In the rows, zero is written as 128.
Named turns come first, each shown by rows before and after it. Which turns, in which order, take the first row of each pair that follows to the second? Write the first one first, as in the answered first pair.
turn J:
[103 143 112 113 162 114 127  93  97 142 145 174 129 160 114 126 147 108
  80 112 120 149 107  97 155 112  85 206 134 162 122 105  91] -> [111 151 142 121 139 113 116  84 110 135 136 168 123 160 103 101 143 123
  94  91 118 148 108 109 159 120  53 201 137 153 122  92 102]
[ 87 144 112 109 116 136 151 141 119 141 142 141 127 126  91 193 104 104
 106 137 114 156 119 143 108  95 149 114 155 171 131 142 114] -> [ 80 157 103 103 157 116 109 135 104 157 139 122  85 113 123 127 156 106
 105 175 145 100 151 132 153 123 150 153 131 120 148  92 104]
[144 130 128 129 144 131 119 135 112 131 161 128 122 120 130 113 150 153
 120 109 132 121 102 121 140 152  99 136 140 148  85 111 160] -> [143 129 121 128 141 131 138 146 118 129 163 132 128 126 123 144 133 143
 118 106 127 141  94 126 129 145 110 129 141 157  85 135 167]
[116 143 108 127 173 118  98 110 118 149 126 121 100 117 163  90 171 118
 126 160 154  83 153 110 162 123 156 152 105  88 147  94 105] -> [131 139 179 157  95 153 106 104 165 128 120 110 124 102 111  87 122 151
 148  79 131 130 121 159 129 126  68 114 121 110 117 102 159]
turn N:
[129 124 151 143 128 127 139 129 130 131 129 128 133 140 126 132 122 131
 127 141 126 145 117 125 116 142 136 125 150 140 113 152 118] -> [136 128 161 150 118 130 145 126 136 125 121 128 134 135 131 117 115 134
 141 136 122 144 130 129 116 141 131 126 146 129 115 142 125]
[109 120 142 131 119 108  75  91 140 148 127 122  95 139 105 108 152 116
 134 149 131 127 108 154 123 127 127 120 142 122 144 132  70] -> [112 116 130 119 141 104  83 102 133 149 140 125 105 147 103 122 154 114
 130 152 139 130  98 146 117 132 139 128 152 135 139 140  68]
[109 136 149 126 135 157  97 128 118 135 179 114  88 140 121 109 162 192
 122 125 153 107 129 138 141 126  61 158 121 117  99  87 124] -> [133 109  88 122 187 111 125 153  76 114 171 115 107 176 149 139 171 135
 100 183 135 121 144  95 118 132 143 168 128 116 126 141 113]
turn H:
[ 91 115 130  87 126 159 134 110 142 173 164 132 108  92  82 198  98 144
 112 134 164 111 107 149 144  82 125 119 139 171 127 141  81] -> [124  87 110  81 174 122 138 124  97 144 170 134 123 133 107 206 123 124
  91 157 149 135 107 115 129 107 154 131 145 180 128 174  92]
[139 100 105 125 169 140 108 172 166 164 153 120 135 147 126 114 228  97
 156 164 146  94  96 126 130 152 157 201 104 154 135 169 124] -> [108 128 126 122 134 169 104 162 205 191 150 122 119 120 111 110 204 112
 167 146 165  75 107 159 145 132 134 187  94 138 132 142 121]
[165 129  63  81 124 136 154 157  90 105 135 127 135 163 181 158 137 132
 131  62  65 162 100 125 102 116 127 152 185 114 160 150 125] -> [151 150  47  91 136 129 128 146  89 120 120 115 106 150 206 105 168 130
 152  94  85 117 135 127 134 123 135 172 161  64 179 106  99]
Then:
Each pair is 2 to 3 turns apart.
[156 149  98 136 132 103 143 137 151 137 122 169 113  74 141 130 136  57
  99 167 139 114 160 134 130  70 190 126 127 102 185 149 161] -> [170 144  93 105 162 101 132 135 114 127 163 181  93  79 141 146 167  79
  75 175 143 111 137 116 137  73 179 152 127 135 165 140 154] => N then H then J
[119 147 141 156 139  98 118  99 130 136 131 118 140 115 121  70  85  98
 154 132  79 135 105 118 130 149  94 137 105 139 122 152 163] -> [105 150 102 128 150 103 149 113 123 148 145 138 142 114 121 118  68  79
 138 152  90 135  96 107 120 122 135 135 107 165 125 169 138] => J then N then J
[137 133 169 165  87 154  91  71 123 107 146 138 119  91 110 143 125 154
  86  72 106 138 117 136 130 100 114 116 156 146 119 144 132] -> [148 126 176 181  98 142  88  77 122  95 138 125 127 107 120 131 135 144
  94  76  98 147 128 131 129 117 119 121 165 131 127 146 136] => H then H then J
[165 142  68  52 132 139 114 105  74 135 186 141 141 130 152 192 154  91
 122 141 129 137 120 111 126 109 183 108 145 165 110 155  81] -> [149 167  85  98 107 135  76  84 118 156 127 110 118  99 177  99 149  89
 173 142 145  79 183 139 159 121 179 109 116  73 141 100  79] => H then N
[103 153 110 120 132 125 122 137 151 160 105 115 129  99 134 158  82 111
 109 164 136 115 168  87 144  99 172 123 118 153 140 136  89] -> [137 124 110 136 156 100 124 141 114 127 107 116 152 126 143 159  95 104
 106 171 114 146 153  68 123 126 170 131 136 162 136 169 115] => N then H then H
[144 103 118 157  89 130 188 136 162 135  95 129 182 127 128 161  56  87
 159 126 114 156 130 143  97 101 177  91 134 119 152 151 144] -> [120 148 125 139 141 140 121 106 150 164 121 124  95  97 163  93 137 127
 148 156 169  79 153 130 183 124 150 143  80  82 141  48 109] => N then J then J
[155 120 136 152 141  96 117 128 114 106 109 117 138 141 138  88 128 128
 143 131 113 122 137 137 118 156 123 131 135  96 134 136 139] -> [138 135 158 143 103 132 114 119 145 129 118 123 132 118 116 101 116 150
 141 104 116 123 124 158 122 136  88 117 135 112 122 117 136] => J then J then N
[ 89 109  64 108 141 118 133 133 150 146 124 136 136 128 141 172 111 124
  89 125 152 118 138 144 114  99 141 120 130 157 133 162  95] -> [ 74 120  84 103 135 134 114 120 160 166 134 136 119 104 142 146 114 141
  92 118 169  98 144 151 142  99 117 116 110 150 126 140  86] => N then N then J
[161 108 136 129 138 123 111 107  96 103 152 136 123 133 133 107 167 153
 142  96 111 150 103 111 157 165 114 139  98 135  97 136 155] -> [142 112 140 128 106 142 134 114 119 109 147 147 134 130 113 146 129 143
 146  75 107 169  82 134 145 137 114 121 112 156  91 156 165] => H then J
[143 122 126 130 138 156 161 120  91 118 130 105 143 127 139 162 137  93
 108 111 119 145 108 117 110  95 147 119 146 123 125 210 151] -> [153 119 128 126 166 147 134 122  72 114 147 104 126 134 149 139 171 105
  95 129 126 129 115 100 122 124 134 143 135 118 125 191 152] => N then N then H
[ 89 153 108 143  59 112 183 129  94 120 108  88  89 147 100 159 131 131
 116  70 110 168  77 132 125 140  95 104 155 149  74 125 164] -> [ 91 166  93 138 111  85 142 123  74 136  99  75  52 146 143 108 186 136
 114 109 135 109 114 110 174 161 108 142 127 106  91  78 140] => J then J
[134 126 117  80 104 103 179 162 123 121 100 118 155 119 104 200 133 109
 107 151 106 189 100 123 125 173 162 120 110 149  96 145 107] -> [101 169 133  88  83 135 150 136 160 166  92 115 106  74 103 150 147 146
 125 148 146 138 117 150 178 166 127 127  73 103  98  80  98] => J then H
[152 119 138 143 138 101 132 147  84 106 157 130 143 142 116 153 143 135
 118 104 113 177  92  99 113 166  87 134 163 162 100 155 154] -> [103 148 131 133  82 149 153 139 139 145 141 141 135 106 105 183  94 131
 132  89 129 160  96 140 122 104  97 107 151 157 116 153 127] => H then H then J
[130 125  96 165 105 114 160 139 158 124  78 124 177 130 130 137  89  83
 142 124 114 133 163 136  93 102 163 104 143  97 158 168 129] -> [156 113 144 185 104 107 130 131 144  97  91 113 178 135 119  98 108 115
 149  97  98 144 152 142  96 143 110 120 147  96 131 157 165] => N then H then N
[113 123 115 105 128 139 141 123 118 140 149 141 117 119 118 145 134 150
  91 135 132 133  97 117 143 131 103 151 130 168 104 134 108] -> [109 130 113 104 135 146 124 116 120 149 143 135 104 111 129 116 140 154
  95 143 142 112 116 117 157 139 113 152 119 146 115 118  93] => H then H
[114 139  96 139 141 135 126 128 129 122 137 139 136  84 128  75 114 158
 149 144 141 124 166 135 123 101 168 149 102 103 116 130 105] -> [125 133 118 146 134 137 114 118 125 119 143 141 134  82 119  66 120 172
 156 125 139 127 154 146 117 116 137 150 108 101 108 121 120] => N then N then J
[134  99 103 140 165  82 139 119  95 122 119 152 150 126 133 118 138 110
 137 149  86 156 144  95 116 139 134 157 135 128 143 168 157] -> [127 115 133 160 145  94 111 101 121 127 107 141 133 107 133  66 142 126
 156 140  91 130 151 122 126 149  92 152 122  92 144 124 171] => J then J then H
[125 132 153 169 103 116 137 125 146 130  81 101 149 135 136  87  98 113
 171 113 103 130 159 150 118 142 115 107 132  91 130 116 154] -> [ 95 145 163 144  81 144 139 110 158 148 114 114 128 115 112 108  90 137
 162  84 122 125 125 163 126 117  99 107 134 119 114 103 138] => H then J then N
[131 144 133 103 143 122 152 104 107 116 186 145 138 140 105 186  99 157
 111 119  97 191  70  95 122 129 130 127 199 196 103 160 150] -> [ 77 196 137 119 136 137 107  76 153 167 144 131  78  87 143  95 126 161
 141 141 147  89 131 117 192 125 134 141 151 104 135  63 109] => H then H
[148 123  92 116 146  95 155 133  86 113 126  95  81 117 176 114 105 115
 150 177 160  61 165 161 159 138 128 138  46  96 185 113  83] -> [134 130 102 126  95 117 193 137 125 120  99  97 116 115 157 144  43  97
 164 145 134  82 167 193 118 105 133  99  63 106 189 144  96] => H then N then N
[101 128 116 121 126 146 149 130 119 124 147 134  96 123 126 153 140 159
 105 116 149 127 120 137 100 110 107 122 144 146 128 135 115] -> [113 119  98 135 151 117 146 137 104 116 129 116 109 138 147 138 152 141
 106 146 141 119 140 114 100 130 134 139 144 124 144 140 115] => J then J then N
[133 142 122 138 137 112 127 122 146 144 106 133 114 125 151  94 126 117
 143 153 118 107 171 133 132 129 136 129 125 100 155 105 119] -> [152 127 124 127 134 121 150 138 131 125 130 134 143 138 126 154 108 117
 128 125  90 157 135 128  86 116 123 116 154 144 132 158 142] => H then H
[158 102 176 166 126 133 137 129 147 122 116 117 140 121 125 103 117 143
 136  95 121 132 123 147 104 132  71 123 136 125 126 129 164] -> [148 104 117 132 185  98 133 136 112 136 119 124 118 129 164 115 153 104
 107 156 136 100 143  98 125 126 147 151 119 109 146 121 119] => J then J
[125 119 134 131 165 124  74 132 111 108 176 137 110 108 129 142 169 175
 105 149 137 124  75  77 136 139 118 149 134 158  94 115 155] -> [111 139 151 138 135 137  66 123 132 122 166 122  99  84 122 117 166 183
 124 138 140 103  82  97 141 135  94 151 127 139  99  97 147] => J then H then H
[120 186 135 142 109 124 143 131 154 130 102 142 141 104 122 128  74 125
 155 110 124 115 138 131 126  97 158 119 118  99 142 127 121] -> [139 175 111 136 157  94 134 135 110 120 113 141 137 126 150 130 113 108
 142 144 132 115 143  96 129 118 185 147 108  97 150 129 107] => H then J
[112 102 123 102 116 159 151 126 145 163 137 118 151 131 133 162 109  96
 129 100 136 163 132 132 118  76 182 116 112 124 129 143 113] -> [140  92 174 139 104 156 127 115 153 151 126 106 148 137 129 110 126 125
 158  68 116 165 134 144 119 113 127 121 108  99 115 123 145] => H then J then J
[133 129 141 166  53 148 158 141 177 122  87 122 171 118 106 137  57 110
 163  78  91 155 140 179  77 102 107  71 143 108 140 165 161] -> [151 112 128 129  88 133 165 150 136 102 128 136 181 138 102 193  75 113
 124  81  85 191 106 149  71 105 121  88 166 170 124 193 152] => J then N then H
[118 105  96  99 115 136 209 160 132 118 109 172 171 134  92 189  56  87
 139 120  91 147  98 108 109  89 158  97 130 122 134 161 125] -> [150  82 106 134 131 101 188 165 111  85  93 160 184 160 106 151  72  82
 154 122  67 158 110  91 104 124 150 104 136 100 141 172 151] => N then H
[139 107 134 131 121 136 153 167 156 106  74 112 124 139  98 133 131 117
 130 117 113 158 116 112 138  81 131  48 123 150 161 201 152] -> [118 117 142 134  95 151 143 159 174 120  74 108 109 120 101 118 123 136
 144 113 119 138 126 126 149  75 118  41 112 126 164 181 147] => H then H then H
[ 93 166 144 116  87 158 120 120 135 146 123 122  86 112 115 115 134 156
 144 130 160 107 126 139 156 133 108 121 118 116 127  91 115] -> [135 118 118 111 144 113 137 144  71  95 139 131 117 157 134 148 160 125
 118 149 128 151 117  86 125 166 136 140 145 147 118 139 132] => H then H
[153 125 115 109 130 119 128 137  95  98 130 136 183 159 165 148 130 125
 132 123 104 179 111 120  93 124 128 119 130 146 114 167 140] -> [158 133 152 126 134 117  93 120 105 106 120 119 158 145 164  84 158 150
 152 119 105 146 128 134 121 145  88 133 113 108 115 115 154] => J then J
[160 104 125 154 159  95 130 141 106  98 117 125 164 151 138 131 131 109
 136 129  95 156 130 107 109 148 148 131 147 122 138 158 142] -> [167 117 157 165 142 110 103 121 115 101 119 110 133 139 133  82 159 135
 146 115 102 135 136 116 127 164 108 137 131 103 123 119 147] => N then H then H
[ 79 160  80  90 144 150 139 133 126 176 140 144  80  97 146 150 147 116
 111 175 148  83 149 120 161  97 188 148 100 118 153 103  70] -> [114 148 118 108 180 129  98 117 100 151 155 126  67 113 157 104 193 151
 115 169 148  81 145 111 175 149 139 171  96 107 136  75  92] => H then H then J
[120 141 101  96  91 143 162 151 152 144 136 139 141 118 131 155  83 133
 140 103 115 150 106 150 126  89 118  96 141 148 112 132 109] -> [149 135 105 114 155 100 116 140 103 128 133 116 121 150 176  87 163 134
 137 143 121 118 140 108 154 148 123 144 121 100 119  97 118] => H then J
[155 134 160 145  89 147 138  73 133 120 129 118 144 105 115 120 101 131
 129  96 123 135 105 173 109 131  98 128 126  92 123 123 125] -> [150 141 110 120 151 125 139  75  98 128 131 114 123 113 145 118 139  97
 106 157 141 102 128 133 137 129 161 153 116  75 147 114  78] => J then J
[123 181 100 169 169 125 113 167 130 154 101 122 125 147 141  86 108 126
 102 166 123 101 168 141 126 132 131 104 135  87 138 146 121] -> [136 165 127 180 147 133 119 169 134 133 104 124 154 148 114 108  87 146
 106 132  95 139 142 153 104 137 100  75 145 117 123 179 152] => J then H
[124 100 128 141 136  86 152 121 142 113  94 125 165 157 128 142  91  93
 139 135 113 160 145 123 100 103 169 127 130 113 144 175 161] -> [145  90 160 135 144  92 131 114 117  96 128 121 157 169 116 144 114 127
 128 113 112 179 114 119  99 123 126 138 147 144 107 171 178] => N then H
[132 130 128 104 115 160 128 119 150 130 118 150 109 135 115 155 132 137
 102  88 141 143 104 163 110 128  54 103 145 144  92 134 113] -> [160 112 122 110 156 124  99 119 117 105 127 131 116 161 138 133 168 134
  96 108 129 148 109 132 115 163  57 129 157 137  97 132 122] => H then J then J
[179 121 190 143 167 109  85 137  76  95 114  87 126 149 152 100 179 171
 142 106  93 102 109 146 138 188  95 161 124 118 121 103 163] -> [121 154 128 110 165 115 100 140  98 142  97  96 100 113 178 107 169 136
 135 149 140  45 143 144 173 141 175 161 101  94 162  82  98] => J then J then H
[139 127 157 138 111 147 117 138 137 132 136 133 121 128 101  88 137 150
 160 101 145 116 113 152 153 147  66 124 126 130 120  98 137] -> [152 108 130 167 133 113 126 149 128 104  96 119 148 152 131  81 122 104
 171 129 115 128 155 137 124 162 119 122 129  93 147 123 141] => N then N
[122 115 161 158 103 177 128 119 201 103 149 125 165 128  99 127 131 131
 121 145 110 139  80 145 156 144 123 120 108 109 132 112 147] -> [117 121 118 133 145 157 129 124 178 116 146 130 148 131 127 135 164 112
 102 189 119 110 100 107 171 139 168 142  94 100 149  99 112] => J then J
[153 117 152 164 115 129 145 152 142 125 108 131 169 120 127  93  83 109
 142 132 104 161 144 133 111 143 139 106 165 124 168 176 140] -> [167 117 177 164 133 129 112 142 130 118 118 123 155 119 121  58 125 143
 146 124 113 148 134 129 123 168  99 121 155 123 143 148 146] => N then H then N
[115 132 109 201 127 184 125  99 187 152  49 150 110  90 123 120 133 144
 130 152 114 135 167 151 147  99 133 124 115 107 125  62 123] -> [148  98  89 191 141 158 158 126 145 119  63 154 155 131 122 181 118 116
 107 146  82 200 136 127  87 104 157 124 148 159 109 133 135] => J then H
[149  76 161 158 165  83 137 128  49  91 122 112 169 179 136 127 159 142
 113 164 107 194 103  98 120 149 176 144 119 136 126 168 114] -> [111 104 201 163  56 146 153 122 137 114 102 121 174 129  84 138  83 161
 146  87 111 199  86 165 115  98 127  98 120 142 109 163 128] => J then H then J
[ 95 129 162 143  97 150 124 121 146 141 128 150 130 104 107 139 109 152
 112  90 124 133 103 149 125 132  76 109 131 140  99 130 146] -> [116 119 170 172 116 123 101 117 137 129 102 129 122 110 135  81 136 138
 133 111 118 114 139 132 134 158  90 128 118  94 121 106 155] => N then H then J
[147 123 107 146  89 133 168 155 118 125 152 158 132 141 102 148  80 137
 149 118 136 137 114 181 107 122 110  85 133 136 103 138 141] -> [160 124 110 118 136 127 149 155  90 113 177 172 117 148 113 147 126 148
 123 131 150 138  98 149 120 140 105 110 121 166  73 120 130] => H then N then N
[119 142 137 129 128 161 117 119 157 150 148 126  92 105 139 119 133 131
 138 134 157  99 135 111 147 121 132 132 130 102 128  91 104] -> [132 131 149 140 131 161 108 115 152 141 147 125  97 108 123 100 137 148
 138 118 149 110 126 117 148 135 110 132 135 104 124  91 128] => N then J
[130 139 158 121 150 122  78 110 115 134 149 134  65 122 153  87 140 159
 124 126 144 101 140 133 145 137  90 144 118 129 121  76 130] -> [151 111 117 130 177  83 107 126  82 112 136 132  98 148 177 109 137 112
 120 166 127 119 158 107 116 140 154 146 131 118 138 120 127] => J then N then J
[ 92 143  91 107 115 147 150 130 134 147 144 167 125 112 105 152 101 120
  99 131 142 126 116 141 130  78 138 123 126 154 135 150  98] -> [ 91 156 112 105 119 148 124 122 129 151 150 164  99  98 115 116 129 146
 101 126 156 104 112 148 154  91 107 138 118 142 123 112  98] => N then J then N
[108 184  86 125 105 152 169 143 148 180 124 151  81 100 145 145 126 127
 124 102 160  73 146 127 155  94 133 150  96 127 109  80  80] -> [112 181  94 134  79 171 183 149 165 170 125 155 106 101 132 169  95 125
 130  83 146 105 136 140 134  70 118 129 112 147 103 105  96] => J then J
[162 119 106 147 130 106 123 147  99 124 128 120 105 137 178 135 121 100
 144 139 124 116 115  85 127 110 166  97 155 140 168 170 107] -> [146 133 138 168  81 131 107 129 144 144 120 106  89 103 159  99 105 121
 170 106 130 100 120 124 140 101 115  78 145 115 164 129 119] => H then J
[121 130 119 142  86 135 172 124 136 131 107 126 162 126 122 170  90 102
 128 139 102 146 128 148  96 107 146  97 162 133 120 184 136] -> [109 149  83 116 120 124 161 121 124 146 124 123 139 118 152 157 115  87
 116 182 129 113 149 118 129 100 178 118 139 120 137 157 100] => N then J
[129 106 102 130 127 118 149 126 140 130 121 117 150 132 127 141  94  98
 135 122 112 132 155 131 119 130 158 117 127 118 143 156 124] -> [148  95 127 119 127 120 140 122 128 114 137 122 152 142 109 147 106 122
 127 104 103 157 128 124 107 144 135 125 140 149 118 166 135] => N then H
[156 100 137 143 196  71 149 116  83 112  93 139 147 205 148  94 167 110
 129 127 112 139 113 103 167 204 128 139 104 116 105 101 151] -> [110 125 180 136  97 141 183 107 160 137 106 167 140 146  83 131 102 145
 143  56 120 147  74 169 167 150  73  84 109 148  81 101 160] => H then H
[141 125 162 148 110 127 129 134 139 135 132 128 151 147 121 127 110 176
 145  93 114 171  90 118 119 132 115 115 136 119 106 151 139] -> [113 143 145 109 124 143 129 135 134 152 155 139 127 130 121 150 118 185
 125 107 140 151  76 114 139 118 114 118 126 144 106 148 111] => J then N then N
[153  96 135  78 111 142 139 199  71  97 164 127 140 181 121 166 165 142
 120 119 119 128 115 120 122 135 135 155 156 166 121 202  67] -> [163 108 185 105  85 150  98 174  90 103 155 109 123 165 106  96 175 177
 149  87 117 119 120 143 137 166  68 153 144 136 114 158  99] => J then J
[110 141 139 132  87 136 139 136 169 143 114 128 118 101  98 119  98 145
 155 107 137 141 129 144 116 106 116  95 117 120 123 127 141] -> [141 114 145 154 100 112 135 137 150 118 110 122 142 122 106 110 101 137
 160 104 118 164 128 139  94 129 107 104 131 124 118 149 165] => H then N
[103 133 113 112 142 122 137 146 137 141 118 136 146 123 152 127 129 127
  96 154 163 120 168 100 146 106 167 139 119 137 136 114 101] -> [101 144 146 116 120 144 119 128 156 150 124 138 131 103 123 116 133 164
 113 118 161 120 145 125 158 114 107 135 120 140 116  94 122] => N then N then J
